Named turns come first, each shown by rows before and after it. Which turns, in which order, take the first row of each pair that follows to the second? Write the first one first, as in the answered first pair.
turn lar:
[ -8  14  14  11  28  20  38   5  -1  -7 -30  15  10]  ->  [ -9   1  25   9  39  14  13 -22 -19 -11 -28  -4   8]
[ 12 -26 -12  26  -3 -13 -16 -22   4  10   0  -2   8]  ->  [ 14 -18 -22  24 -13  -6  -1  -9  22  10  -1  19   8]
[ 13   7  34 -19  27  26  28 -21 -34  -7 -16 -21 -23]  ->  [ 11 -21  21  -9   7  10   6 -37 -30 -13 -18 -29 -45]
[-15   4  -4 -16 -30  -4  -3  33  13   7  12   3  -4]  ->  [-15  20   8 -24 -12   5   1  35  10   7  11   0   6]
turn pivov:
[ -2   1   0  13   0  16  11  -5 -32 -21 -23  -3  -6]  ->  [  4   1 -12  23  -9  17  24   7  -6 -14 -22  20   2]
[ 10 -33  -1  30   9 -20  -3 -10  21  26  27   3  27]  ->  [ -8 -18  30  -4  12  -4 -13 -25 -36  -1  12 -37  -7]
[-14  22  -5 -10 -31   5  27  30  26 -27  11  -3 -10]  ->  [  0  -6 -14  20 -17 -15   8  10  45  -2  30  -7  20]
turn Vutu:
[-17 -19   6   4   0   0   4  -8 -23   6 -19 -26 -18]  ->  [-22  -6  13 -11   7   4  -2   2 -30   9 -12 -33  -5]
[  2  -1  -5  -5  -9   4  10  15  -7  -3 -13  15 -17]  ->  [  4  -7  -4   3  -3   5  12   6 -11  -3 -19  14 -19]
[-5 -3 -6  7 11 -9 -8 -3 15 15 15  5 13]  ->  [ 1 -2 -6 10  7 -6 -9 -3 17 12 11  5 13]
[ -1   5  -1   3  18 -10   7   7   7   9   9   8  29]  ->  [ -2   7  -7   3  10 -12   7  14  14   8   9  13  28]
turn tabe:
[ 4  8 20 -7 12 -8 13 15 16 16  4 18 17]  ->  [  6   4  29  -3  18   1  23  -2 -11   1 -13   6   7]
[ 16 -21  12  21  21  -5   2 -29  -9   5  -9  -8  13]  ->  [  1   3  -9  -4 -24   5  21  11   3 -19 -18   9 -31]
[  1   2  -2   8  -1  -1 -26   3  18  -2   4  -7  15]  ->  [ -1   2  10   4  -1   9 -14 -16 -18 -18 -14 -14  -4]
Then:
Between the rows of a pair lie 2 to 4 turns.
[ -5  11   6 -20   6  -6  -6   3  -8  -9  -6 -12  -5]  ->  [  5  -6  -7   7   1  -3  14  -6   3  -2 -15  10 -10]
pivov then Vutu then Vutu
[ -1  -4   5   8 -19  14  43  16   5 -12 -27  25 -13]  ->  [ -1 -42  -9  28 -30 -16   9   0  20  -5 -13  13 -15]
pivov then pivov then lar then tabe
[  4   0 -16   7 -13  23  42   6 -17  -8 -24  23 -26]  ->  [ 17 -15 -19  30   2  16  41  -6  -7  11 -18  30   3]
Vutu then pivov
[-16   9 -14 -26 -28  18   0   2  -8 -18  -2 -11 -33]  ->  [  4 -18   5  14  26  14 -12 -36 -11  16   8 -24  21]
pivov then lar then tabe then lar
[  2  15  24 -21  19   0 -14   4   0   4  23 -34  29]  ->  [  9  13  11  -9  17  -5  -5  12  22  15  27 -22  42]
pivov then pivov then pivov
[ 15 -29   1  33  13  -7  19 -31 -15   6 -25  -2  10]  ->  [ -2 -33  -1  11  -8 -18 -13 -34 -14  -7 -13 -25 -13]
tabe then pivov then pivov
